In the rows, zero is written as 128.
Where one turn sends some rows of the set: a few examples, then the rows asked
Sev: [124 158 111 132  88 137 117 133 141 123  90 136 153 153 141 109 108 111
 114 146 137 114 117 108 122 119 160]
pov: [130 133 140 108 132 131 127 165 155 139 129 122 164 161 136 121 127 116
 125 110 158 120 110 145 115  97 124]
nom: [159 118 118 118 130 158 130 114 130 122 104 127 161 173 137 137 146  65
 126 116 149 109 115 112 147 144 143]
Rede: [174 108 123 128 123 120  97 145 112 121 108 163 170 167 147 125 137 130
 123  97 118 114 112 124 138 129 131]
kade: [120 120 125  96 120 158 111 125 159 139 137 139 157 184 151 121 138 135
 100 117 147 107 113 134 132 113 163]
Fela: [142 126 133 123 103 152  98 117 151 130 100 108 141 143 133 123 132  82
 115 100 107  86 138 123 142 134 135]
vub: [139 129  95 127 146 148 121 155 144 130 135 120 172 198 125 130 118 122
 140  88 102 106 114 100 110 113 136]
nonif: [116  94 120 130 102 112 125 131 154 112 140 122 135 160 153 118 133  97
 110  99 125  93 117  90 114 121 136]
vefa: [160 130 129 148 113 123 143 154 149  98  89 128 147 164 155 126 123 105
 115 140 122  92 111 130 109 110 127]
Betu: [141 133 129 110 144 129 100 136 134 159 119 130 159 183 118 127  90 115
 119  98 106 125 125 115  92 128 116]
vige: [166 140 101 136  98 130 113 130 183 114  94 144 169 173 138 120 125  78
 106 121 135 107  94 107 113 146 145]
gonub: [149 139 122  98 136 132  92 134 179 141 109 139 170 191 140 153  91 123
 118 103 108 108 117 117 114 107 127]
sevot: [142 126 110 117 145 136 120 155 171 134 132 124 167 201 126 140 115 121
 130  91 122 110 126 121  94 101 125]
vur: [160 122 117 136 108 136 102 147 135 132 127 168 170 149 132 116 119 125
 109  72 138 100 107 100 137 144 124]
lipad: [147 132  87 131 119 156  99 146 172 118 110  97 161 161 146 129 123 106
 118 144 124  98 106 105 114 141 144]
Far: [130 114 131 104  87 128 148 142 130 108 115 133 157 147 144 109  93 105
 109 130 109 116 105 101 113 132 154]
puze: [136 121 140 125 113 151  97 110 138 132  93 122 140 141 132 126 125  84
 109 102 112  83 138 121 140 135 140]
zuza: [119 103 132 117  96 114 132 126 148 113 141 113 129 165 157 115 135 102
 108 102 124  97 122  96 117 127 141]
Zazi: [157 135 144 123 134 137 135 128 135 122  96 137 144 178 141 110 141  92
 114 140 160 112 103 102 103 145 151]
Vivap: [122 113 123 116  91 124 150 141 118 109 117 144 160 151 143 112  92  97
 108 128 122 118 112 101 116 128 152]
vor: [150 100 120 116 133 122 110 126 120 136  98 157 159 165 138 134 148 137
 114  83 133 118 103 123 128 130 136]
ribi: [137 138  96 127 124 143 121 144 144 120  94 111 159 187 172 114 123  73
  82 120 136 108 123 108 141 151 148]
Peba: [148 139 112 112 148 127 129 164 116 134 120 138 152 200 142 123  95  91
 104  73 113 102 127 115 122 131 140]
guso: [150 115 111 116 115 154 127 149 144 122  88 115 155 137 146 131 117  84
 129 138 115 112 110 123 145 115 118]
puves: [137 146 147 116 124 111 139 142 128 115  90 108 155 174 160 118 101  90
  87 118 132 108 117 112 106 151 147]
Dezis: [151 109 116 129 119 154 119 138 143 118  88 124 167 138 140 138 116  91
 134 142 110 109 111 121 141 113 118]
tata: [139 119 118 137 109 118 112 140 131 138 117 158 172 155 147 124 123 130
 111  79 141 122 111 106 143 121 104]
Ziva: [145 143 141 104 138 127 101 150 152 145 106 145 178 197 125 116  88 104
 109  90 107 122 135 116 100 119 134]
Lazum: [149 136 132 101 102 146 101 150 158 116 120 155 181 177 154 113 106 119
  95 112 110  95 112 142 143 117 170]
zito: [138 130 120 145 127 139 137 157 149  96 123  94 161 184 165 111 134 106
 109 122 123  88 118  93 115 137 145]
fodi: [157 125 120 109 119 166 131 113 136 132 103 120 162 169 132 126 141  65
 122 117 144 120 118 115 145 150 141]
leba: [159 115 133  93 123 123  98 139 177 133 124 150 168 186 164 132 122 107
  97 121 138 119  98 145 129 117 128]
Sab: [157 111 134 121  93 113 118 114 154 111 136 139 176 171 128 119 117  81
 120 114 124 120 105  93 100 154 139]
masu: [131 128 106 145 103 131 115 126 163 132 114 132 122 173 158 114 137  91
  88 123 155  98 130 114 119 126 125]
tokit: [143 133 109 106 142 146  92 124 159 147 129 129 161 185 133 149  99 135
 131 107 105 107 103  95 114 121 129]
vodav: [144 131 109 127 104 132 126 134 125 133 121 158 173 149 124 136 119 138
 121  78 152 116 102 112 133 132 132]
vopem: [144 125  97 104 150 167 126 150 162 134 133 144 156 207 148 144 108 122
 111 106 135  98 120 109 125 109 140]
zenes: [144 153 132  98 133 149 102 138 138 139 119 154 164 207 150 124  87 111
  99  98 120 103 144 111 136 121 151]
luf: [143 128 140 130 122 138 120 125 166 122 112  97 166 166 131 123 114 117
 106 134 122 105 108 105  76 155 130]
lub: [134 151 118 120 104 130  99 112 150 137  91  99 154 164 143 134 102  97
  92 131 128 113 131 132 110 150 137]
Doti: [142 128  91 117 145 158 128 147 141 129 127 142 162 207 157 137 103 113
 104  87 106  92 113  97 143 122 140]
Fir: [151 147 125 102 132 129 107 124 122 147 121 145 153 198 150 143  76 109
  99  99 113 111 130 119 130 133 125]
Nipit: [150 134 155 126 118 129 108 162 170 130 123 136 181 172 138 101 122  93
  99  82 123 101 126 147 123 116 121]
Rezo: [138 143 142 108 128 164 128 161 153 133 126 139 186 170 118  96 128 105
 114  91 145 106 108 126 120 128 166]
Pazis: [139 140 116 104 149 149 128 175 130 132 130 143 152 201 137 114 102 107
 114  90 133 100 137 111 114 114 157]
Viti: [156 102 117 132 117 148 112 133 113 127 110 162 164 160 128 123 135 147
 110  91 115 102 119 132 127 133 143]
loben: [163 105 135 114  93 121 131 119 159 108 137 131 172 179 141 115 125  83
 116 118 119 122 102  94 105 153 134]
vekig: [135 133 151 150 111 140 117 114 161 117  86 126 153 172 134 101 144 109
 100 110 111  85 124 107 105 132 151]

zito -> lipad
guso -> loben
And these:
tata -> Rede
Sab -> puze
vub -> tokit
sevot -> gonub
vefa -> vige
leba -> Nipit

Where one turn sends some rows of the set: a few examples, then the rows asked
Resud: [146 147 136 119 140 145 134 136 137 120 106 131 150 130 112 136 140 140
 137]
diz: [133 125 104 127 166 114 109 141 114 137 163 122 139 131 116  72  94 136
 133]
Reva: [130 133 120 138 172 126  87 153 130 121 138 135 131 140  95  97 119 131
 113]
tel: [141 165 107 131 127 104 141 170 102 129 134 144 122 136 130 105 132 136
 139]
Zogin: [117 165 132 103 160 135 127 109 122 161 136 154 138 113 129 103 128 135
 128]
Dopiv: [128 141 135 128 165 113 116 135 134 124  92 152 104 128 120 101 128 138
 142]
zuf: [127 156 106 132 166 126 110 149 156 158 135 156 143 123 109 113 131 133
 115]
vanip: [138 143 128 122 120 142 122 125 110 120 129 133 142 144 116 129 103 131
 126]
gevit: [119 127 116  94 138 131 124 126 103 146 137 125 132 148 140 121 111 145
 112]
samor: [108 136  93 104 153 126 117 137 110 170 153 123 122 111 102 119 131 131
 144]
ger: [131 123 119 103 189 154 142 157 134 161 126 129 138 131 127 104 107 136
 122]
tibam: [130 124 119 139 147 107  99 126  91 132 140 155 127 139 112 109 159 148
 140]
kivo: [141 108 146 131 185 146 120 131 129 142 139 122 158 112 106 118 124 121
 133]
kefos: [155 142 134 131 173 131 121 152 118 146 147 124 143 114 120 130  82 147
 146]
Migi: [139 113 115 158 181 107 125 168 130 138 115 123 139 110 127 106 132 126
 156]
fana: [144 148 134 165 152 130 145 144 105 143 148 105 142 123 128  78 133 138
 136]
vovap: [144 144 104 161 153 125 137 163 134 157 130 153 152 107 117  99 111 123
 144]
zezu: [136 137 120 144 141  92 131 139 111 117 144 133 134 117 111 128 161 133
 154]
Fube: [135 140  94 138 160 117 128 149 103 144 137 158 124 160 105 137 134 117
 129]
Gat: [186 134 104 119 155 107 141 146 128 129 126 140 121 117 133  99 134 130
 152]
vis: [123 134 108 123 171 137 136 160  97 137 162 154 132 161 115 100 139 126
 121]
lipe: [122 136 118 134 170 132 120 171 106 142 140  91 119 126 110 113 156 140
 133]
Vami: [133 126  98 109 149 116 154 134 128 131 142 129 133 123 115  84 169 139
 145]
ber: [153 140 120 105 176 143 135 150 148 154 119 115 137 132 138 107 103 128
 123]
nov: [147 126 108 125 146 150 128 135  86 134 132 107 117 115 113  86 103 131
 150]
maror: [129 140  98 118 162 126 148 112 118 172 143 103 129 109 130 118 136 142
 139]
fem: [146 145 127 110 150 137 159 143 124 152 118 134 160 113 125 124 135 164
 153]
sul: [137 123 130 117 179 127 127 142 105 129 179 148 141 130 128  91 155 140
 133]
beful: [131 144 108 116 135 118 127 135 118 145 129 150 135 143 132  85 167 120
 118]
tuma: [121  94 132 108 162 129 128 138  90 141 121 113 138 138 134 115 138 148
 124]
veso: [126 117 101 118 188  96 119 143 136 155 145 113 138 118 140  95 127 141
 146]
fes: [137 134  96 119 147 117 136 157  92 129 142 146 114 137 115  86 132 169
 152]
duse: [132 158 139 152 151 142 157 144  95 135 120 140 136 124 118  91 107 123
 133]
dof: [142 107 135 128 154 131 151 144  83 147 125 124 157 115 124 110 125 159
 154]
Segat: [127 135 137 109 173 137  90 135 107 122 113 127 108 120 113 118 136 143
 139]
pigis: [136 127 124 138 176 133 121 146 106 159 136 139 135 131 123 133  76 142
 139]
giko: [165 134  91 132 149 106 136 127 127 147 122 149 129 135 114 126 141 107
 139]
Vak: [144 109 136 140 175 136 113 117 132 148 122 122 148 131 121 125 115 108
 127]
tib: [124 141 135 151 179 121 140 147 112 135 107 108 118 125 121 138 148 141
 133]
bonap: [169 128 130 119 174 107 124 149 111 119 158 141 126 112 137 101 141 153
 154]
gupa: [124 125 108 122 138 132 122 129 106 137 120 149 116 117  95  88 105 111
 151]
Ges: [134 164 136 141 161 105 136 116 135 157 133 141 132 120 145  96 132 156
 138]

ber -> kefos
diz -> Reva
tibam -> beful
And these:
gevit -> vanip
duse -> tib
sul -> vis
Dopiv -> Ges

Where one turn sends some rows of the set: a few examples, then the rows asked
lum: [152 120 132 122 120 142 114 118 102 108 147 116 126 128 145 100 109 120
 136 142 123 147 162 138]
tamu: [142 114 125  91 169 122 133 122 115 112 119 110  95 149 114 132 112 121
 111 146 126 135 117  91]
tak: [155 116 127 126 123 135 112 110 114 108 145 125 124 126 136  86 110 118
 123 147 127 153 159 134]
zosul: [129 123 122 117 136 132 121 125 119 107 152 104 124 140 130 102 102 153
 112 138  91 121 143 135]
beme: [125 107 115 109 162  92 124 127  88  86 112 130  95 116 122 119 116 134
 114 159 114 111 144 101]
toki: [161 156 131 132 115 118 132 106  95 111 134 125 108 138 129 141  81 134
  91 141 145 137 113 115]
tufe: [164 136 137 101 126 109 153 139 134 101 108 156 102 131 134 106 122 147
 129 138 121 119 107 136]
gopag: [125 152 117 137 130 128 136 140  71 107 120 104 127 102 129 142 124 111
 117 136 131 155 145 125]
Fafa: [132 115 125  90 162 116 132 121 109 104 107 107  94 155 133 128 112 117
 102 155 115 132 115 100]
mov: [138 140 140 100 120 124 118 149  89 109 114 140 117  87 136 146 126 105
 131 139 140 138 126 130]
kabim: [125 128 149 122 129 139 138 150  75 141 100 129 117 116 133 110 102 133
 101 166 137 123 107 105]
gune: [117 114 140 129 111  99 123 112 114 147 123 132 128 143 137 125 136 126
 123 156 114 120 116 116]
fosu: [120 127  98 119 131 127 124 155  74 116 103 116 123 127 136 116 145 125
 105 142  96 140 139 130]
bipok: [133 126 112 145 156 118 134 135 115 117 120 126  88 132 133 130 122 109
 113 146 109 138 155 161]
fep: [151 121 128 100 114 144 142 135  85 110 137 120 107 131 103  94  99 124
 127 179 131 143 155 131]
zez: [124 126 123 113 124 111 153 146 101 146 107 138 117 140 103 137 119 131
 123 184 119 119 105 111]
Fige: [153 106 112 162 122  95 130 138 100 109  94 125 129 115 117 122 128 132
 107 162 130 156 122 110]
vud: [143 117 131 123 117 132 114 115 119 103 139 123 129 128 134  87 108 116
 127 140 128 159 160 130]
nupi: [121 129 134 107 117 112 159 137  96 137 100 131 122 136 111 125 127 139
 123 184 110 122  98 113]
Bama: [144 111 119 124 136 109 148 113 132 119 132 139 145 113 114 130  94 155
 136 136 122 133 151 131]
galud: [143 141 109  89 160 132 132 144  87 110 121 104  95 132 154 118  85 126
 123 154 128 141 118 124]
Mav: [150 138 127 153 113 115 127 120  71  98 138 150 131 112 128 124  88 151
 107 156 127 124 138 121]
vid: [113 154 103 127 140 119 136 130  83 109 120 114 132 102 120 142 122 109
 118 144 137 157 145 133]
Sapi: [146 147 121 159 113 103 122 120  88 104 126 152 123 109 131 117  87 141
 101 167 128 118 142 127]
gokaz: [157 113 148 114 124 106 158 143 119 114 115 147 139 104 102 126  98 137
 100 147 136 153 111 111]
zel: [155 119 111  92 154 125 149 115 121 120 137 152 102 131 130 140  85 116
 121 153 118 140 129 148]
Mab: [147 148 117 156 116 102 128 122  84 107 133 160 124 104 125 124  89 143
 100 155 124 125 138 126]
vovi: [120 148 107 130 135 120 136 139  88 114 124 106 134  95 120 138 126 102
 119 142 132 159 147 126]
dav: [140 148 110 114 121  98 178 125 116  92 120 113 112 139 126 103 134 146
 122 131 116 137 127 138]
siti: [153 135 142  88 131 106 154 135 128  88 111 148 109 130 141 110 118 149
 121 139 111 117 106 134]
kopof: [131 133 128 114 126 114 158 148  97 146 115 140 115 137 106 134 131 128
 120 184 115 113 105 120]
seke: [174 133 134 102 124 107 151 143 130  92 112 151 101 130 138 107 123 141
 125 136 118 120 105 122]
sel: [141 125 136 102 116 139 153 141 108  99 143 145 133 130 145 109  98 142
 119 138 137 136  88 138]
fesap: [141 130 108 140 117 120 126 113  94 102 109 131 142 103 135 122 119 164
 106 138 112 111 106 110]
Bibuk: [142 113 123  93 169 118 132 128 120 101 111 107  94 150 120 130 113 116
 106 147 132 134 117 100]
Zuta: [160 133 131 132 141 120 136 142 109 135  93 113  84 112 127 119 117 103
 110 182 123 150 116 129]

fesap -> sel
Bibuk -> vovi
seke -> vud
And these:
gokaz -> Bama
beme -> mov
lum -> Fafa

Where one turn sends some rows of the set: a few examples, then the rows asked
vir: [113 112 123 117 120 116 125 122 113  99  86 150 132 139 114 110 128 160
 116 105 138 146 123]
gilo: [102 129 113 162 130 143 144 133 154 112 116 186 122 136 162  85 132 174
  88 135 160 159 144]
Rinas: [ 72 157 129 147 124 168 141 135 138 125 146 136 124 137 121 120 150 134
 122 108 138 138 133]
zivo: [129 139 104 143 136 130 160  94 151 132 115 150 110 148 139  82 159 160
 113 108 178 129 162]
gon: [112 115 118 126 109 124 134 117 105  90 100 156 113 129 121 120 124 168
 117 103 137 154 112]
Piba: [ 81 144  88 130 118 135 124 144 146 125 128 142 122 147 174 131 128 149
 111 122 172 158 134]
nosu: [113 103 119 154 120 114 140 123 145 148 115 168 113 137 149 141 114 147
  96 118 138 151 126]
dazo: [107 124 132 137 111 116 131 142 120  90  79 153 118 133 110 113 130 157
 106 120 137 150 125]
Fur: [ 73 154 116 137 113 155 142 139 152 140 152 127 104 131 130 113 140 132
 107 105 143 133 128]
kal: [ 82 152 121 145 118 162 156 140 132 126 164 138 111 137 135 119 149 145
 125 102 139 147 130]
sef: [138 137  93 141 130 124 157  99 146 117 125 167 100 143 148  87 167 162
 115 101 174 138 150]
kase: [108 119 132 141 124 112 137 133 124  92  82 149 119 130 115 119 128 159
  97 103 130 155 115]
Rined: [126 144  99 145 136 121 146 102 160 113 123 153 117 162 145  77 147 171
  99  97 182 133 150]
ped: [130 137 102 153 130 114 144 101 162 114 116 143 122 163 142  85 153 163
 119 105 186 139 153]
Kis: [ 74 148 135 142 109 156 140 133 154 147 154 138 111 137 120 111 142 140
 115 110 152 134 130]

ped -> Kis
kase -> Rined
And these:
sef -> kal
vir -> zivo
Piba -> nosu

